In the rows, zero is written as 100.
D: 4 groups of rows, each row roughly a mix of its group's hidden directions; some rows fit no group:
D (189 x 13):
0: 108 104 112  75  58  91  98  76 106 127 110 106 101
1: 105  90  88  98  99  97  66 111  70  99  98 141  99
2: 141  95 104  82 107 113  85  99  66 104  93 109  81
3:  81  73 113 114  55  89 121  96  99 111 101 104 103
4:  99 148 103  96 116  85  76 120  99  93  88  97  90
5:  95  94  68 100 123 107 103 121  91  65 107 124  86
6: 115  92 112  81  83 131  92 114  86 136 103  86  87
7:  89  75 137 111  73  96  78 112  92  90 119 106  92
8:  88  93  92  95 100 128 109 107 104 104  46 101  95
9: 116  96  81  77 127  91  84 102 111 130 104  96  70
10: 114 103  97  92  88 141  94  98  95  99  59  81  96
11: 106  80  97  87 123 110  55  75  98 107  94  87 102
12: 116 133  95  78 127 108  77  98  85  78  97 107  88
13:  98  97 124  91  77 125 103  63 120 117 111  92  90
14: 121 102  76 104 116  93  76 104 100  65  85  73  95
15:  86 118 109  90  81 107 115 130 120  73  84  78  92
16:  88 109 107 110  72 108 111 103  89  75  76 122 132
17: 124  61 103 105  79  86  96  89 121 106  94  89 126
18:  92 122  66  85 111 118 127  86 101 102  72 104  99
19:  85  75  87  93  85 111 135  80  98 113  93  95 129
20: 105 117  85  80 111 129  94 131  74  97  96  84  82
21: 105 100 111 110  55 109 123 123 111  79  94 111 100
22: 111 107  91  91 128  85  98  91 102 136  87  76  73
23: 111  88  94  80  99  93  74  77  68 116 111 127  88
24: 106 123 128  83  87  86  80  77  86 116 120 120  94
25: 105 107 100  73  64  85 120  83 117 126 103  96 110
26:  76  68 114 111  66 103 126  97  96 119 104 104 102
27:  97 121 135  68  94 104  72  81  95 112  92 105  90
28: 118  55 115 116  92  90  92  75 102 113  91  89 109
29: 112 102  90 119 124  84 100 111  93  52 104 117  99
30:  88  82 115 121  65  87 115 100 115 131 114  93 102
31:  68 100 128  82  93  66 106 109 108  92 119 104  88
32: 131  65  90 100 100 113  92  78 106 118  90 112 123
33:  77 101 117 122  92 102 114 112  63 130  94 113 103
34:  91 115  76 108 110  80 116 102  79  60 104 119  93
35:  99 124 112  64 105 125 103 120  78 106 110 123 100
36: 100  88  94  91 102  86  90  92  63 124 119 134 106
37: 101  99  66 108  91  90 107 125 119  75  92 120 125
38:  92  89 117 119 120 113  72  74 114  86  79  78  98
39: 102  55  95  91  96 126 116  82 109 107 105  97 124
40:  97  83  87 127 137 118  83 114  99  72  99  95 101
41:  73 127  84 101  77  93  82  97  78 117 127 109  96
42: 106 112 105 103  84 107 129 101 146  93  98  78  88
43: 127  79  93  97 112 114  85  99 107 137 121 110 121
44: 106 109 133 130 105  90 112  79 104  84  83  73 106
45: 110 105 152  91  91 110  90  81  80  90 109 102  97
46:  91  77 101  90  68 106 119  92 112 126  91  91 132
47: 123  65 122 110  93  75  92  78  84 102  86  98 113
48:  96 140 101  98 123  92  87 126  84  76 103 101  82
49: 113 109  74 117 132  82 104 120  79  81  85 112 104
50: 114 111 110 108  71 101  95 105 127  65 113 123 114
51:  54 107 123 100 109  79 119 115 115  99  98  99  88
52: 104 104 135 126  88 104  94  70  94 116  83  81 113
53: 129 107 106 123 116  86 129  99 114  84 118  90  77
54: 101 103  76  75  96 101 127 129 101  93 124 121  83
55: 110  80 102  88  80  78 107  81  64 119 104  99 123
56:  91  81 106 127  88  70  96  77 119  70 103 112 101
57:  93 133 119  91 114 108  79 105  92  84 120 118  72
58: 129  56  99 105 104  94 109  93  96 120  85  95 123
59: 102  82 124 121  77 100  80 104  83  91 135 117 106
60: 105  90  81  82 124 113  73  90 108 133  99  96  75
61:  94 119 130 118  65 113 112 106 122  81 112  94  98
62:  89 106 121  66  77 104 112  85  85 122 107 117 120
63:  98  87  79 146  98 127 108  88  87  93  98  89 112
64:  76 115 118  84  95  73 118 124  82 111 113 105  78
65: 102 109 117 105  65 100 120 110 106  83 100 109 141
66:  96  69  96  97  93 102 126  75 105 120  95  92 136
67:  95  65  85  91  79 117 121  92 104 113  90  81 127
68: 110  83 107  99  93 116  88 103 121 125 126  93 138
69:  84 124  77  97  93  94 106 111 100  70  78 104  66
70: 129  85  87 112 119  72 113 110  77  98  82  86 118
71: 109 118 102 102 107 100 115 126 129  67  99  74  85
72:  90  72 112 108  63 103 126 102  97 131 108  98 104
73: 107  90 135 125 104 108  77  81 114  96  83  78 116
74:  94  56 100 120  82 106 129 109 102 115 115  93 103
75: 102 134 137  95  71  91 117 106 108  83  98 105 100
76:  84 100  94 111  78 120 102  76 110  98 123 109  60
77:  86  69 102  83  69 113 121  93  85 103  83 103 123
78:  88  98  72 107 128  82  93 121  86  64 102 107  97
79: 106 115 125 120  72  99  94 108 105  65 117 121 109
80: 115  91 106 100  81 126  97  81 124  94  67  73 104
81:  75  96  86  88 105  97  86 110  60 121  94 126 112
82: 107  80  95 108 103 116  75  79 109 129 119 106 131
83:  66 137  99  98  98 104 125 107  84 102 115 116  84
84: 104 125 120 106 120  98 106  87 127  99 105  68  74
85:  98  75 101  85 141 119  85  83  87 103  88  81 107
86:  77  84  95  96  95 100  72 102  69  97  85  98 137
87: 118  90 129 113  78  75  88 119  91 103 130 107 112
88: 127  78 115 100 100 100 111  78 130  92  73  81  91
89: 104  79  69 109 129  89  89  98  94 119  86  73  86
90:  96 114  72 112 130  78 107 105  92  63  98  96 112
91: 113 103  71  99  77 137  79  98 101 124  93  96 114
92: 115 105 113 114  46  94 100 101 114  99 112 106  87
93: 126  98  97 121  86  93 120 100 138  78 106  82  93
94: 107  79 121 119 107  77 104  92 108 124 109  74 129
95:  92  73  93  95  86 109 129  99 106 132  89  93 131
96: 106  94  57 121 112  80 118 126 105  88  95 110 104
97: 113 101 139 121  91  82  83  65 104  92 102  94  96
98:  89  91  80  75 125  88  82  98 113 110 110  82  67
99:  93  90  55 122 121  98 117 122 115  98  97  94  98
100: 114  89  99 101  91 138 105 102 113 110  61  83 115
101: 113 108  99  98 127 101  97 105 132  58  85  93 112
102:  96  89 104  89  85 128  81 111 102 123 114 100 141
103: 110  88  87  93 138  94  86  89  92 121  86  79  73
104: 125 104  84 113  84  75 133 119 118  86  91  99  88
105:  85 103 110 129 117  92  88  81 114 109 135  91 123
106: 112  98  80 126 106  89 126 102 125 109 111  74  75
107: 117  93 133 120  96 100  82  73 116  98 116  83 122
108:  91 132 104 109 104  93  76 111  90  89  86 114  60
109:  98 116 113 104  86 100 129 124 114  72  85  70  97
110:  98 112 105  84  59  80 131  95  98 125 105 104 109
111:  82 124 103 111  90 115 110 121 126  77  91  69 106
112:  68  95 130  93 116  84 124 123 120  98  93  98  92
113: 107 101 123 114  98 113  96  63 112 122 109  68 111
114: 110  98 143  74  93 106 103  82  72 113  96 101  88
115: 107  97 131  97  71 112 101  89 118 131 104  83 121
116:  91  88  82 112 100 101  78  64  87 129 106 123 111
117:  61 105 101 113  85  87 128 120 122  92  93  99 117
118: 111 106 116  97  98 120 111 131 109  67  91  75 118
119:  83 125  90  80  87  91  97 112  80 100  93 107  57
120: 125 103  68 115  89 119  78  73  80 108 102 103 112
121: 121  88 137 112  91 107  71  91 122 105  84  99 118
122: 105 103 101 103 128  68 116 111 135  86  84  91  86
123:  80 137  80  88  70 107 114 109  91 106  90 109  83
124:  93 101  68  70  97 101 111 136  96 101  95 126  92
125:  90 114 103 100 104 107 114 123 130  67  79  80  85
126:  80  78 112  88  62 108 123  98  98 108 107  93 127
127: 128  93  75  95  85 116  82  86  65  97  93 117 111
128:  64 131  79 103 105 114 125 102 115 105 117  95  96
129:  89  72  99  88  72 109 114  95 114 115  86  89 136
130: 110  98  84  74 119  98  87  89 109 125  96 108  58
131:  71 101  70  85  91 123 118 113  76 120 105 106  92
132: 123 114 103 108 105 111 110 110 104  53  87  75  99
133:  88  87  51 108  91  96 112 108 122 112 104 100 121
134:  86 118  74  89 112 122 127  87  98 110  67  96  93
135: 123 103 134 100  95  81  94  70 125 107 109  84  89
136: 104 116 109  66 106 137  98 119  77 114 107 108  91
137:  82  97 124  86 101 121  72  71  87 124 114  90 103
138: 115 103 100  85 108 132 103 102  72 136  98 101  78
139:  98 123  88  90 112 105 117  73 118 103  61  85 107
140: 106  88 136 113  72  75  79 107  90 104 117 104 111
141: 113  84 115 113  94  72  69 115  87  94 131 114 103
142:  90  90  92 124  90  93  94  58  89 127 102 113 119
143: 109 116  75  82 123 120 123  91 118 117  76  90  94
144: 123 111  89  71 114 131  94 128  92 122  97  96  99
145:  90  88  79  87 137  97  90  98  83 123  76  80  94
146: 113  95 110  99 135  96  79  69  93  75 103  79 112
147: 103 124 114 114 103  85  70 120  94  89  98 108  61
148:  64 116 109  94 119 132  93  98  93  83 117  97  78
149: 103 120 151  83  95 103 105  90  82 103  95  96  81
150:  94 113  80  95 129 106 112  90 112  81  59  94  86
151: 106  94  59 116 123  86 111 118 110  79  99 111 117
152: 106  70  95 125 116  85  95  74 127  87 102  85 115
153: 119 113  81  96  97  89 102  91  90  68  81 102  61
154:  95 118  83 104 107 128 121  87  97 109  59  99 118
155:  72 101 117 114 111  72 116  96 128  70 103  93  95
156:  84 110 130  78  95  97  92  75  74 129 107  92 105
157:  84  78 102 101  74  96 133  82  94 125  88 111 121
158: 124  87  71 103  73 122  82  84 112 107  96 102 125
159: 125  92 102  84  97 135 106 118  81 102  65  94 106
160:  95  92  82  97  73  96  83  73  83 134 109 121 107
161: 101  64 116  60 104 113 104  93  80  98 110 106  84
162: 100 116 122  80  91 116 108 128  98  73  82  74  88
163: 107 118 103  97 102  86 107  88  87  69  81  91  57
164:  97  97  92  95 153 106  82  94  94 108  88  86  80
165:  92 106 113 112  68 111 125 115  83  83  84 123 119
166:  94 115  58  90 123  74  98 111  89  88  82 110 105
167:  83 101  79 124 118  94  95 108  67  66  98 112 103
168: 137  98  66 102  96 120  82  91  75 103  99 113 108
169: 123  80 130 112  93  83  80 121 101 102 132 102  99
170:  78  88  73  95  81 103 112 116 127  92 107 119  72
171:  76 105  94  87  83 113  82 107 101 147 116 107 105
172: 141  86  82 102  88  87  93  74  91 120 117 111 100
173: 101 121  88  88  87  94 118 121  94  77  75  97  64
174:  99  90  48 109 115  90 106 120 109  97  98 119 110
175:  90 132 117  98 108  99  80 113  78  81 102 114  67
176: 101  87  92  78 140  97  76  81  91 111  81  81 103
177:  93 117  73  90 109 119 114 136  81 113  80  90  93
178: 100 137  80  80 107 116  75  87 103  79  89  89  87
179: 100 134 111 101 127  97  78 125  98  82 119  97  81
180: 111 116  66  85 129 107 110  98 111 120  71  93 104
181: 108 109  95 121 128  98 131 109 124  68 109  89 104
182:  99  90  59 108 103  98 133 123 120  93  92 104 110
183: 102  98  93 118 139 118  81 115 112  66  97 104  94
184: 122  68 104  75 119  91 103  98 108 121  88 120  77
185:  88 103  70  79  96  85 110 141  92  89  97 120 108
186:  93  76 101  78 103 119 118  81 114 109  97 111 141
187: 106  84 131 116  75  89  75 101  83  93 121 122 101
188:  99 137 119  94 132  93  85 109  92  88 117 120  90

which group is each row in? (one row of each group first):
120 139  97  87 130  90  83  80  89  86 102 108  96 : J
110  78  78  82 137  92  98  76  93 124  99  86 102 : H
110  98 121 103  84  97  72  69 113 122 108  90 127 : F
 98  81 108 110 108  87  92  73  94 139 123 113 117 : Z

103  81 103 127  98  73  99  97 133  75 122 108 107 : J
107 101  76  98 137 107  89  81  94 123  94  95  68 : F
 72 100 106  93  92  95 114 112 134  79  69  93  84 : Z
 85 104  63  83 111  98 112 138  97  96  80 103 110 : F
 93 111 124  68  99  94  96  72  79 133 105  98 101 : H
 96 114  86  74 103 116 123  95 121  94  62 109  85 : F
 88  69 109  92  81 121  80  88  68 122 101 100 109 : H
116  58  84 114 101  96 121  98 100 118  90  83 123 : J
111  85  98 106  98 111  92 109 104 115 130 104 148 : Z
 75 111  89 132 131  96  98 107 114  91 122 105 120 : Z
 85  96 101 109 101  79  97  92 125  86  99  65 136 : J
 94 140 116  94 104  92  77 127  86 100  90 109  78 : J
 80 112  93  67 144 109  95  95 101 111  85 100 109 : H
116  97 121 120  78 108 116 126  93  86 112 117 131 : F
